Each row below has a hidden score, from 0 to 30, with 15 about the middle. What is it? The score is a weighted sum of the row's numbers plus the product of two more (or one squared), each taken from its middle value.
-8 & -76 & 45 & -23 & -11 & 22 & 46 & 39 & 8 & -37 & -21 & 102 & -40 & -8 & -31 & 0 & -72 & -16 & 1 & 1 & 6 & 2 \\ -> 19
-32 & -20 & 6 & 15 & 22 & 16 & -1 & 6 & -9 & -23 & -14 & 35 & -18 & -23 & 14 & 4 & -3 & -8 & 14 & -9 & 4 & 2 \\ -> 12
-2 & 45 & 95 & -3 & -21 & -9 & -10 & -21 & -13 & -19 & -32 & 35 & -3 & -14 & 11 & 6 & -7 & 5 & 3 & 9 & -1 & 25 \\ -> 20
23 & 76 & 70 & 15 & 12 & -6 & 23 & 2 & -18 & -20 & -41 & 1 & 11 & 11 & -9 & 15 & -13 & 1 & -1 & 8 & 0 & 12 \\ -> 12
50 & 27 & 16 & 7 & -11 & 35 & 11 & 13 & -42 & 2 & -37 & -13 & 58 & 8 & -3 & 29 & -27 & 6 & -3 & 5 & -25 & 8 \\ -> 10
47 & 58 & 39 & 9 & -10 & -5 & -23 & -1 & -24 & -19 & -17 & -13 & 53 & 29 & 4 & 29 & -7 & -4 & 7 & 18 & -8 & 19 \\ -> 16
18 & 76 & 85 & -4 & -12 & 8 & -2 & -13 & -24 & -20 & -30 & 3 & -15 & 75 & 39 & 9 & -5 & -6 & 7 & 13 & -6 & 10 \\ -> 23
-7 & 21 & 60 & 32 & 59 & -38 & 31 & -30 & 22 & -40 & -17 & -4 & -18 & 70 & 38 & 4 & 29 & 2 & 6 & -4 & 18 & -2 \\ -> 17
-9 & -22 & -13 & 5 & -17 & 5 & 31 & 41 & -19 & -17 & -11 & -5 & -3 & 3 & 38 & 16 & -5 & 6 & 0 & 7 & 2 & -5 \\ -> 15
-22 & -5 & -12 & -7 & 19 & -48 & 4 & 0 & 5 & -41 & -35 & -11 & -84 & -60 & -82 & -79 & -55 & -76 & -76 & -73 & -50 & -63 \\ -> 25
-20 & 73 & 13 & -10 & 101 & -115 & 42 & -32 & 127 & 54 & 105 & 38 & -14 & 48 & 65 & -44 & 65 & 12 & -76 & -73 & -50 & -63 \\ -> 12
9 & 7 & -10 & -3 & -6 & -13 & -13 & -19 & -3 & 2 & 9 & -12 & 7 & 82 & 48 & 7 & 11 & -9 & 12 & -5 & -9 & 1 \\ -> 16
-10 & -62 & -43 & -17 & -92 & 29 & -73 & -44 & -64 & 11 & -21 & -26 & 14 & 88 & 52 & 31 & -38 & -6 & -21 & 48 & -45 & -1 \\ -> 21
13 & -17 & -14 & 4 & -6 & -4 & -26 & -19 & -17 & -17 & -25 & -4 & -4 & 80 & 66 & 3 & -2 & 5 & 12 & 10 & -1 & -6 \\ -> 16
-25 & -13 & -22 & -7 & -20 & -15 & -32 & -31 & -16 & -21 & -21 & -10 & 3 & 7 & 66 & 58 & 11 & -1 & -24 & 22 & 9 & -63 \\ -> 23
10 & -23 & -15 & -20 & -11 & -3 & -27 & -15 & -19 & -17 & -28 & -13 & -8 & 1 & 20 & 88 & 48 & 54 & 7 & -8 & -14 & 9 \\ -> 13
-14 & -10 & -20 & -23 & -6 & -8 & -7 & -3 & -18 & -12 & -12 & -2 & -8 & -18 & -4 & -79 & -55 & -76 & -76 & -73 & -50 & -63 \\ -> 19
-32 & -8 & -4 & -14 & 2 & 3 & -20 & -15 & -10 & 6 & 6 & -22 & -10 & -14 & -30 & 6 & 55 & 76 & 19 & 12 & 4 & 8 \\ -> 11
3 & -18 & -15 & -4 & -8 & -13 & -21 & -29 & 15 & 31 & 69 & -34 & -10 & -14 & 11 & 3 & 51 & 80 & 24 & 18 & 1 & -63 \\ -> 9
-5 & -13 & -33 & -13 & -10 & -6 & -38 & -23 & 37 & 86 & 101 & -18 & -4 & -1 & 1 & 34 & 92 & 96 & 4 & -73 & -50 & -63 \\ -> 8
-1 & -10 & -25 & -5 & -17 & -14 & -18 & -9 & 59 & 103 & 117 & -8 & -6 & -7 & 6 & 92 & 36 & 53 & 7 & -6 & -4 & 0 \\ -> 13
-14 & -9 & -13 & -1 & -11 & -12 & -17 & -3 & 70 & 105 & 94 & -6 & 13 & 127 & 34 & -2 & -55 & -76 & -76 & -73 & -50 & -63 \\ -> 17
4 & -4 & -29 & 7 & 28 & 5 & 47 & 17 & -24 & -22 & -44 & -42 & 100 & 58 & 13 & 0 & 32 & -3 & 9 & 16 & -50 & -63 \\ -> 7
0 & -2 & -14 & -11 & 13 & -37 & 34 & 36 & 2 & -34 & -14 & 17 & -8 & -12 & -5 & -10 & 4 & 29 & 13 & -1 & 18 & -2 \\ -> 13
-25 & -1 & -9 & -8 & 3 & 26 & 69 & 48 & -18 & -19 & -23 & 33 & 5 & -10 & 9 & -7 & 3 & -12 & 19 & 5 & -4 & 11 \\ -> 13
6 & -2 & -16 & -11 & 30 & 61 & 7 & 8 & -16 & -20 & -21 & 34 & -3 & -16 & -82 & -79 & -55 & -76 & -76 & -73 & -50 & -63 \\ -> 14
-10 & 22 & -47 & 15 & 13 & 22 & -25 & -28 & -34 & 3 & -25 & -5 & 25 & -16 & 25 & 15 & 32 & 4 & 13 & 11 & 4 & 1 \\ -> 12
-17 & -119 & -14 & 31 & -122 & 127 & -79 & -1 & -127 & 24 & -57 & -34 & 5 & -17 & -5 & 80 & -94 & -12 & -57 & 58 & -118 & -6 \\ -> 22
-12 & -127 & 2 & 23 & -127 & 127 & -120 & -24 & -127 & 62 & -80 & -55 & 7 & -7 & -28 & 109 & -127 & 2 & -97 & 46 & -127 & 6 \\ -> 21
-10 & 62 & 38 & 30 & 44 & -34 & 4 & -6 & -3 & -24 & -23 & 14 & 4 & 12 & 14 & -11 & 49 & 6 & -1 & -2 & 19 & 10 \\ -> 15
-11 & 0 & 35 & 20 & 3 & 14 & -19 & -20 & -12 & -16 & -12 & -11 & 1 & -19 & 2 & -13 & 2 & -11 & 10 & -9 & -1 & 1 \\ -> 15
-14 & -10 & -3 & 0 & 52 & 27 & 58 & 36 & -16 & -36 & -45 & -13 & 47 & 34 & -7 & -4 & -6 & 18 & 1 & 9 & -5 & 25 \\ -> 7
-17 & 2 & 5 & 4 & -7 & -18 & 11 & 28 & -3 & -25 & -27 & -6 & 78 & 6 & 12 & -4 & 8 & 11 & 18 & 17 & 6 & 18 \\ -> 17
4 & -67 & 35 & 0 & 12 & -14 & 8 & -2 & 45 & 26 & -1 & 33 & 41 & 58 & -23 & -1 & -47 & -6 & 4 & 11 & 3 & 3 \\ -> 9
-12 & -19 & -14 & -6 & -16 & 8 & -12 & 6 & -27 & 5 & 42 & -20 & 87 & 55 & 11 & 6 & -17 & -15 & 17 & 23 & -10 & 1 \\ -> 18
-15 & -18 & -36 & -16 & -16 & -9 & -29 & -6 & -17 & -23 & -8 & -19 & 81 & 62 & 20 & -16 & -8 & -3 & -1 & 15 & 6 & 12 \\ -> 18
2 & -43 & 9 & -3 & -15 & 0 & -26 & -14 & -11 & -20 & -25 & 14 & -84 & -60 & -82 & -79 & -55 & -76 & -76 & -73 & -50 & -63 \\ -> 20
-21 & -9 & -20 & 23 & 12 & 0 & 8 & 21 & -17 & -26 & -27 & -7 & 35 & 127 & 17 & 2 & -18 & 4 & 12 & 10 & 1 & -4 \\ -> 16
-5 & -31 & -26 & -13 & -119 & 45 & -115 & -54 & -50 & 31 & 1 & -20 & -10 & 41 & 52 & 36 & -25 & -3 & -6 & 27 & -34 & -9 \\ -> 24
7 & 27 & 1 & 5 & 59 & -77 & 48 & 1 & 41 & -43 & -10 & 11 & -8 & 40 & 55 & -7 & 39 & -5 & 39 & -4 & 54 & 13 \\ -> 16
3 & -22 & -15 & -14 & -7 & 0 & -2 & -13 & -10 & -16 & 12 & -6 & -7 & 5 & 28 & 64 & 21 & 16 & -6 & 2 & 4 & 32 \\ -> 18
-15 & -73 & -33 & -7 & -96 & 92 & -56 & -10 & -41 & 126 & 69 & -50 & 27 & -11 & 8 & 127 & -16 & 44 & -35 & 33 & -77 & 0 \\ -> 11
-9 & -58 & -41 & 5 & -53 & 66 & -36 & 4 & -59 & 23 & -36 & -41 & 21 & 16 & -1 & 68 & 25 & 75 & -45 & 30 & -58 & 13 \\ -> 15
-1 & -22 & -26 & -9 & -90 & 21 & -43 & 20 & -32 & 12 & -3 & -29 & -19 & -72 & 0 & 39 & 49 & 88 & 3 & 31 & -41 & -20 \\ -> 22
-7 & -21 & -14 & -6 & 11 & 43 & 43 & 48 & -13 & -25 & -29 & -15 & -11 & -7 & 11 & 13 & 67 & 83 & 25 & 24 & -1 & 10 \\ -> 8
-6 & -19 & -20 & 23 & 14 & 62 & -13 & -7 & -18 & -10 & -11 & -23 & -11 & -11 & 4 & 20 & 56 & 73 & 20 & 6 & 8 & 4 \\ -> 9
3 & -23 & 32 & 26 & -9 & 39 & -43 & -39 & 6 & -20 & -5 & 32 & -38 & -42 & -7 & 9 & 63 & 93 & 11 & 13 & 5 & 14 \\ -> 13
-6 & -13 & -22 & 3 & 21 & 68 & 16 & 2 & -25 & -21 & -27 & -8 & -3 & -12 & 3 & 60 & 69 & 58 & -3 & 16 & -50 & -63 \\ -> 9
-8 & 5 & -4 & -3 & 5 & -6 & 55 & 63 & 4 & -20 & -5 & 2 & 79 & 82 & 6 & -17 & 17 & 11 & 25 & 10 & 7 & 17 \\ -> 13
-4 & -12 & -20 & -8 & -33 & 15 & -41 & -13 & -10 & -14 & -1 & -16 & -15 & -29 & 0 & -19 & -55 & -76 & -76 & -73 & -50 & -63 \\ -> 24
-14 & 35 & 3 & 8 & 116 & -86 & 102 & 18 & 111 & 16 & 34 & 95 & -3 & 35 & -9 & -17 & 45 & 9 & 59 & -21 & 61 & 34 \\ -> 4
4 & -25 & -12 & -19 & -7 & -1 & -2 & -11 & 57 & 94 & 54 & 28 & -30 & -4 & 6 & -10 & -14 & -10 & 5 & 18 & -8 & -1 \\ -> 14
13 & 44 & -17 & 4 & 41 & -55 & 12 & -12 & 83 & 45 & 54 & 6 & -4 & -8 & 5 & -32 & 38 & 6 & 24 & -5 & 36 & 4 \\ -> 13
-8 & -8 & -17 & -1 & -5 & -8 & -21 & -31 & 21 & 42 & -2 & 6 & -5 & -19 & -82 & -79 & -55 & -76 & -76 & -73 & -50 & -63 \\ -> 15
-14 & 5 & -11 & 8 & 2 & 4 & -15 & -3 & 16 & 23 & 9 & 15 & -6 & -12 & -4 & -5 & -10 & -12 & 3 & -6 & 2 & 19 \\ -> 14
-2 & -36 & -34 & 0 & -49 & 30 & -36 & -19 & -34 & 29 & -13 & 12 & -12 & -8 & 1 & 36 & -38 & 3 & -6 & 20 & -28 & -13 \\ -> 12
-1 & -6 & -18 & -29 & -5 & -18 & -10 & -29 & -2 & 5 & -13 & 34 & -12 & -5 & -3 & -24 & -8 & 7 & 4 & 4 & 0 & 11 \\ -> 16
-6 & 2 & -27 & 3 & -3 & 5 & -21 & -10 & 24 & 37 & 34 & 0 & 14 & 1 & 8 & 0 & 2 & -76 & -76 & -73 & -50 & -63 \\ -> 21
0 & -8 & -37 & -5 & -88 & 15 & -102 & -65 & 26 & 74 & 97 & -23 & 4 & -94 & 7 & -3 & 6 & 9 & 7 & -8 & 6 & -6 \\ -> 22
-9 & 19 & -61 & 15 & 57 & -14 & 50 & 34 & -17 & 9 & -2 & -60 & 124 & 77 & 44 & 1 & 50 & -76 & -76 & -73 & -50 & -63 \\ -> 18
4 & -2 & 64 & -24 & 13 & -115 & -59 & -59 & 104 & -30 & 71 & 103 & -63 & 4 & -24 & -45 & -15 & 13 & 53 & -8 & 73 & -19 \\ -> 14
-2 & 15 & 40 & -10 & 73 & -94 & 49 & 3 & 108 & -22 & 76 & 48 & -48 & 39 & 25 & -79 & -55 & -76 & -76 & -73 & -50 & -63 \\ -> 18
-16 & -8 & -21 & -14 & -7 & -20 & -17 & -13 & 33 & 57 & 23 & -9 & -13 & -14 & 10 & 58 & 20 & 20 & 18 & -5 & 3 & 9 \\ -> 11
7 & 6 & 2 & 8 & 91 & -37 & 95 & 28 & 11 & -42 & -45 & -18 & 17 & 61 & 9 & 28 & 88 & 65 & 35 & 1 & 17 & 20 \\ -> 4
-8 & -15 & -21 & -4 & 7 & -5 & 69 & 62 & -12 & -24 & -18 & -11 & -18 & -9 & 7 & 31 & 34 & 52 & 19 & 8 & -1 & 24 \\ -> 12
0 & 7 & -11 & 1 & 30 & 24 & 11 & 7 & -5 & -29 & -21 & -3 & -29 & 1 & 0 & -8 & 40 & 54 & 14 & 14 & 17 & 11 \\ -> 10
-3 & -5 & 5 & 13 & 12 & 51 & 12 & -4 & -16 & -15 & -26 & -2 & -6 & -15 & 0 & 1 & 56 & 65 & 5 & 5 & -1 & 9 \\ -> 12
-5 & -12 & -28 & 6 & 17 & 46 & 17 & 5 & -20 & -15 & -12 & -7 & -5 & -2 & 13 & 63 & 33 & 52 & -5 & -11 & 7 & -6 \\ -> 11
3 & -7 & 6 & -11 & 24 & 74 & 39 & 30 & -16 & -28 & -19 & -25 & 14 & 114 & 62 & 10 & 8 & 2 & 10 & 0 & -11 & 18 \\ -> 21
8 & 122 & 127 & 12 & 29 & -39 & -17 & 0 & 8 & -24 & -6 & 8 & 5 & 23 & 33 & 42 & 9 & -6 & 13 & -5 & 21 & 15 \\ -> 15
65 & 61 & 35 & 13 & 41 & 0 & 49 & -14 & -18 & -33 & -50 & -20 & 11 & 43 & 26 & 59 & 26 & 36 & -13 & 21 & 14 & 26 \\ -> 25
99 & -29 & 45 & -8 & 14 & -5 & 6 & -15 & -1 & -39 & -18 & 13 & -28 & -6 & -40 & 28 & 6 & 52 & 13 & -2 & -4 & 17 \\ -> 12
60 & -28 & -19 & -11 & -56 & 47 & -33 & -3 & -64 & 7 & -34 & -30 & 5 & -16 & -2 & 25 & -39 & 13 & -2 & 39 & -25 & 17 \\ -> 14
47 & -21 & -6 & 13 & 83 & 0 & 111 & 61 & -13 & -55 & -64 & -3 & 11 & 72 & 0 & 4 & -1 & 16 & 32 & 29 & 15 & 16 \\ -> 4
51 & 17 & -25 & 2 & -42 & 2 & -43 & -37 & -13 & -5 & 1 & -4 & -19 & -30 & 2 & 0 & 16 & 27 & 17 & 9 & 6 & -6 \\ -> 18
64 & 92 & -93 & -13 & -7 & -13 & -15 & -17 & -56 & 15 & -12 & -96 & 58 & -14 & 62 & 33 & 121 & 53 & -1 & 24 & -5 & 22 \\ -> 18
68 & 57 & -14 & -6 & 0 & -20 & -22 & 3 & -19 & -13 & -35 & -22 & 12 & 64 & 56 & -1 & 22 & 7 & 5 & 9 & 0 & 9 \\ -> 17
2 & 42 & 103 & 41 & 5 & -14 & 33 & 7 & -31 & -37 & -36 & -9 & 55 & 16 & 11 & 3 & -11 & 6 & 18 & -15 & 7 & 9 \\ -> 11
2 & -15 & -2 & -2 & -6 & 36 & 28 & 32 & -22 & -19 & -28 & 40 & -10 & -17 & 10 & 6 & -4 & -12 & 10 & 15 & 17 & 2 \\ -> 17
-11 & -8 & -24 & 5 & 10 & 2 & 14 & 19 & -34 & -27 & -21 & 29 & 7 & 16 & 33 & -11 & 8 & -5 & 17 & -11 & 0 & 28 \\ -> 13
-12 & -17 & -23 & 2 & 36 & 5 & 24 & 30 & 31 & 51 & 17 & 2 & 16 & 36 & -3 & 17 & -9 & -11 & 1 & 0 & -6 & 11 \\ -> 9
-4 & -21 & -22 & 3 & -11 & -15 & -23 & -14 & 29 & 45 & 55 & -18 & -26 & -11 & 16 & -8 & 4 & 13 & 1 & 6 & -4 & 15 \\ -> 19
-21 & -20 & -5 & -6 & 9 & -8 & 16 & -5 & 12 & 4 & 19 & -12 & -2 & 25 & -13 & 4 & -14 & 6 & -4 & -4 & 1 & 12 \\ -> 12
-5 & -4 & -4 & 3 & -3 & -3 & -8 & -3 & 15 & 35 & 46 & -4 & -18 & 0 & 3 & 2 & -7 & -1 & 0 & 25 & -1 & 13 \\ -> 16
-7 & -22 & -21 & -6 & 2 & -4 & -17 & -3 & 40 & 64 & 61 & -3 & -84 & -60 & -82 & -79 & -55 & -76 & -76 & -73 & -50 & -63 \\ -> 20
-5 & -9 & -6 & 6 & -9 & -4 & -19 & -19 & 49 & 77 & 74 & 36 & -9 & -60 & -82 & -79 & -55 & -76 & -76 & -73 & -50 & -63 \\ -> 15
-8 & 15 & -23 & 9 & 7 & -5 & -12 & 8 & 47 & 93 & 79 & 11 & -9 & -6 & 12 & 5 & 14 & 11 & 16 & 2 & 10 & 6 \\ -> 13
-8 & 10 & -28 & -10 & -8 & 9 & -10 & -17 & 47 & 105 & 70 & -15 & 106 & 34 & 10 & 7 & -2 & -9 & 3 & 8 & -3 & 23 \\ -> 11
0 & -42 & 24 & -11 & 13 & -10 & -19 & -13 & 71 & 82 & 66 & 26 & -40 & 14 & 13 & 23 & -26 & -76 & -76 & -73 & -50 & -63 \\ -> 22
10 & -24 & 11 & 1 & 21 & 8 & 33 & 16 & 22 & 26 & 7 & -13 & 6 & 15 & 0 & 8 & 65 & 76 & 28 & 21 & 0 & 6 \\ -> 6
-9 & -10 & -3 & 9 & -8 & -12 & -16 & -12 & -10 & -18 & -18 & -4 & -13 & -12 & 15 & 4 & -3 & 3 & 69 & 66 & -50 & -63 \\ -> 11
-6 & 12 & -5 & -17 & 29 & -43 & 42 & 44 & 19 & -32 & -5 & 0 & -15 & -5 & 4 & -6 & 9 & -3 & 37 & 51 & 109 & 102 \\ -> 20
-2 & -11 & -13 & -14 & 20 & 42 & 39 & 43 & -21 & -22 & -24 & -12 & -6 & -11 & -12 & -1 & -2 & -1 & 15 & 52 & 69 & 127 \\ -> 16
8 & -7 & 28 & 40 & 30 & 38 & 20 & 6 & -19 & -32 & -40 & -4 & 1 & -60 & -82 & -79 & -55 & -76 & -76 & -73 & -50 & -63 \\ -> 15
-5 & -15 & -19 & 11 & 1 & 48 & -23 & -5 & -16 & -21 & -16 & -25 & -24 & -35 & 3 & 12 & -6 & -76 & -76 & -73 & -50 & -63 \\ -> 24
-13 & -17 & -6 & 25 & 117 & 26 & 91 & 41 & -2 & -41 & -63 & -5 & 14 & 63 & 5 & 6 & -9 & -15 & 19 & 38 & 72 & 127 \\ -> 9
-7 & -11 & -6 & 21 & 29 & 39 & 9 & -5 & -15 & -23 & -24 & 0 & -4 & -1 & 0 & -1 & -2 & -2 & 30 & 58 & 61 & 89 \\ -> 15
-9 & -15 & 3 & 24 & 10 & 39 & 0 & 1 & -17 & -17 & -41 & -19 & -15 & -9 & 9 & 1 & -9 & -5 & 45 & 63 & 57 & 64 \\ -> 15
-13 & -34 & -22 & -2 & 27 & 48 & 7 & 0 & -19 & -20 & -37 & -4 & -18 & -13 & 9 & 14 & 22 & 40 & 17 & 17 & 0 & -5 \\ -> 9
8 & -13 & -1 & 3 & 15 & 36 & -10 & -4 & -16 & -28 & -23 & -17 & -14 & 22 & 52 & 8 & 11 & -1 & 8 & -9 & 10 & 6 \\ -> 19
0 & -22 & -4 & 13 & 4 & 32 & 15 & 6 & -26 & -29 & -20 & -26 & 68 & 29 & 8 & 8 & -11 & -9 & -76 & -73 & -50 & -63 \\ -> 16
-25 & -105 & 58 & -8 & 0 & 36 & -6 & 4 & 6 & -35 & -16 & 93 & -67 & -34 & -64 & -15 & -92 & 20 & -4 & 7 & 4 & 1 \\ -> 6
-1 & -12 & -12 & -1 & 2 & 26 & 14 & 15 & -14 & -18 & -24 & 28 & -13 & 2 & 4 & 10 & -7 & 0 & -13 & -4 & -14 & 15 \\ -> 14
16 & -13 & -12 & -24 & 1 & 21 & 44 & 9 & -21 & -13 & -15 & 8 & 3 & -20 & 14 & -2 & -2 & 7 & 22 & 0 & -1 & 2 \\ -> 20
-5 & -7 & -28 & -10 & -41 & 52 & -14 & -8 & -18 & -7 & 2 & 3 & -20 & -73 & 6 & -4 & -12 & -6 & -3 & -4 & -4 & 2 \\ -> 22
-1 & -14 & -13 & 6 & 12 & 45 & 27 & 22 & -25 & -30 & -34 & 5 & -12 & -21 & 12 & 20 & 5 & 13 & 5 & 24 & 10 & 17 \\ -> 13
-7 & -48 & -54 & 7 & -36 & 72 & -17 & -6 & -53 & 6 & -19 & -2 & -16 & -26 & -18 & 21 & -23 & 25 & -4 & 37 & -32 & 13 \\ -> 11
-3 & -71 & 56 & -12 & -29 & 26 & -34 & -21 & 4 & -15 & -6 & 92 & -68 & -57 & -67 & 25 & -69 & 17 & -6 & 17 & -4 & -8 \\ -> 11
-2 & 33 & -12 & 5 & 55 & -47 & 88 & 53 & 32 & -35 & -8 & 77 & -19 & -25 & 2 & -30 & -55 & -76 & -76 & -73 & -50 & -63 \\ -> 13
-12 & -3 & -33 & -7 & -4 & -3 & -3 & 41 & -25 & -5 & -14 & 58 & -4 & -5 & 10 & 2 & 5 & -21 & -4 & 22 & -3 & 2 \\ -> 16
-11 & 17 & -41 & 5 & -11 & -16 & -25 & -10 & -25 & -3 & -31 & 37 & 9 & -10 & 29 & 21 & 23 & 13 & 0 & -5 & -2 & 3 \\ -> 13
-15 & -11 & -13 & 1 & -11 & 3 & -29 & -4 & 13 & 11 & -7 & 34 & -25 & -10 & -7 & -3 & 3 & 4 & 7 & -2 & -3 & 21 \\ -> 14
-4 & 127 & 20 & -18 & 127 & -127 & 75 & 0 & 127 & 14 & 94 & 99 & -25 & -7 & -13 & -91 & 108 & 5 & 75 & -53 & 127 & -10 \\ -> 9
4 & -8 & -12 & -6 & -9 & -11 & -34 & -13 & 40 & 65 & 46 & 57 & 3 & -6 & -1 & 8 & -10 & 19 & 2 & -18 & -11 & 15 \\ -> 9
-4 & -43 & 37 & -8 & 26 & -56 & -3 & -10 & 27 & -41 & -11 & 85 & -45 & -14 & -49 & -27 & -20 & 9 & 23 & 2 & 31 & 3 \\ -> 10
-5 & -20 & -17 & 22 & 66 & 28 & 127 & 103 & -24 & -33 & -32 & -12 & 94 & 37 & 17 & -5 & -1 & -3 & 4 & 19 & -7 & 16 \\ -> 9
-19 & 66 & 127 & 49 & -12 & 1 & -19 & -4 & -18 & -22 & -9 & -7 & 43 & 119 & -82 & -79 & -55 & -76 & -76 & -73 & -50 & -63 \\ -> 23
39 & 127 & 72 & -4 & 47 & -74 & -3 & -16 & 35 & -39 & -16 & 14 & 0 & 83 & 31 & -17 & 29 & 7 & 33 & -73 & -50 & -63 \\ -> 8
86 & 52 & 14 & 4 & -15 & 5 & -8 & -9 & -19 & -20 & -16 & -4 & -12 & 19 & 35 & 40 & 3 & 12 & -8 & 2 & 4 & 3 \\ -> 23
84 & 34 & -13 & -14 & -19 & 1 & -22 & -2 & -24 & -22 & -17 & -17 & -12 & 4 & 25 & 39 & 11 & 11 & 1 & -1 & -2 & 27 \\ -> 19
55 & -26 & -24 & -4 & -114 & 96 & -71 & -17 & -120 & 19 & -57 & -62 & -9 & -16 & 6 & 98 & -48 & 32 & -43 & 33 & -75 & 26 \\ -> 17
15 & 80 & 79 & -5 & -4 & -17 & -9 & -17 & -11 & -28 & -29 & 4 & 8 & 7 & 19 & 37 & 39 & 43 & 15 & 4 & 10 & 15 \\ -> 16
-17 & 7 & 66 & 38 & 61 & -7 & 55 & 21 & -14 & -50 & -43 & -17 & -3 & 35 & 6 & 21 & 30 & 37 & 14 & 19 & -7 & 16 \\ -> 11
-5 & 20 & 4 & 4 & 54 & -10 & 11 & 5 & 30 & -32 & -20 & -1 & 1 & -22 & -22 & -6 & 25 & 6 & 57 & 7 & 53 & 8 \\ -> 10
-2 & -14 & -20 & 2 & 35 & -5 & 85 & 70 & -14 & -25 & -40 & -21 & -8 & 28 & 20 & -79 & -55 & -76 & -76 & -73 & -50 & -63 \\ -> 15
-1 & -53 & -18 & -18 & -46 & 41 & -49 & -19 & -43 & 3 & -35 & -40 & -2 & -16 & 17 & 11 & -55 & -76 & -76 & -73 & -50 & -63 \\ -> 28
-11 & -36 & 16 & 3 & -11 & -7 & -28 & -10 & 12 & 22 & 57 & 1 & -20 & -10 & -14 & 9 & -28 & -5 & 19 & 49 & 56 & 86 \\ -> 25
-17 & -15 & -8 & -8 & -1 & 0 & -12 & -7 & -15 & -13 & -6 & -33 & -3 & -60 & -82 & -79 & -55 & -76 & -76 & -73 & -50 & -63 \\ -> 21
-20 & -8 & -7 & 20 & -11 & -10 & -22 & -13 & -16 & -14 & -15 & -3 & -7 & -15 & 1 & 12 & -3 & 15 & 46 & 64 & 67 & 71 \\ -> 20
-17 & -14 & -43 & -19 & -11 & -8 & -21 & -28 & -18 & -13 & -22 & -36 & -40 & -5 & 10 & 11 & 3 & 21 & 47 & 52 & 27 & 25 \\ -> 14
-20 & -1 & 0 & -4 & 6 & -23 & -17 & 9 & -4 & -23 & -12 & -23 & -24 & 0 & -11 & 6 & 67 & 75 & 24 & -6 & 23 & 3 \\ -> 19
-2 & 23 & -3 & -7 & 5 & -23 & -20 & -18 & 7 & -33 & -17 & 0 & -10 & -19 & 43 & 42 & 72 & 58 & 37 & 5 & 39 & 6 \\ -> 16
-7 & 17 & -39 & -9 & 0 & -22 & -15 & -15 & -13 & -21 & -16 & -21 & 2 & 123 & 53 & 13 & 24 & 2 & 27 & 6 & 14 & 1 \\ -> 16
-5 & -9 & -3 & -12 & -52 & -5 & -86 & -40 & 37 & 68 & 106 & -6 & 59 & -60 & -82 & -79 & -55 & -76 & -76 & -73 & -50 & -63 \\ -> 28
-24 & -8 & -18 & -12 & -9 & -15 & 0 & -14 & -7 & 1 & -13 & 17 & 1 & -18 & 3 & 2 & 1 & 12 & -15 & 0 & -5 & 4 \\ -> 14
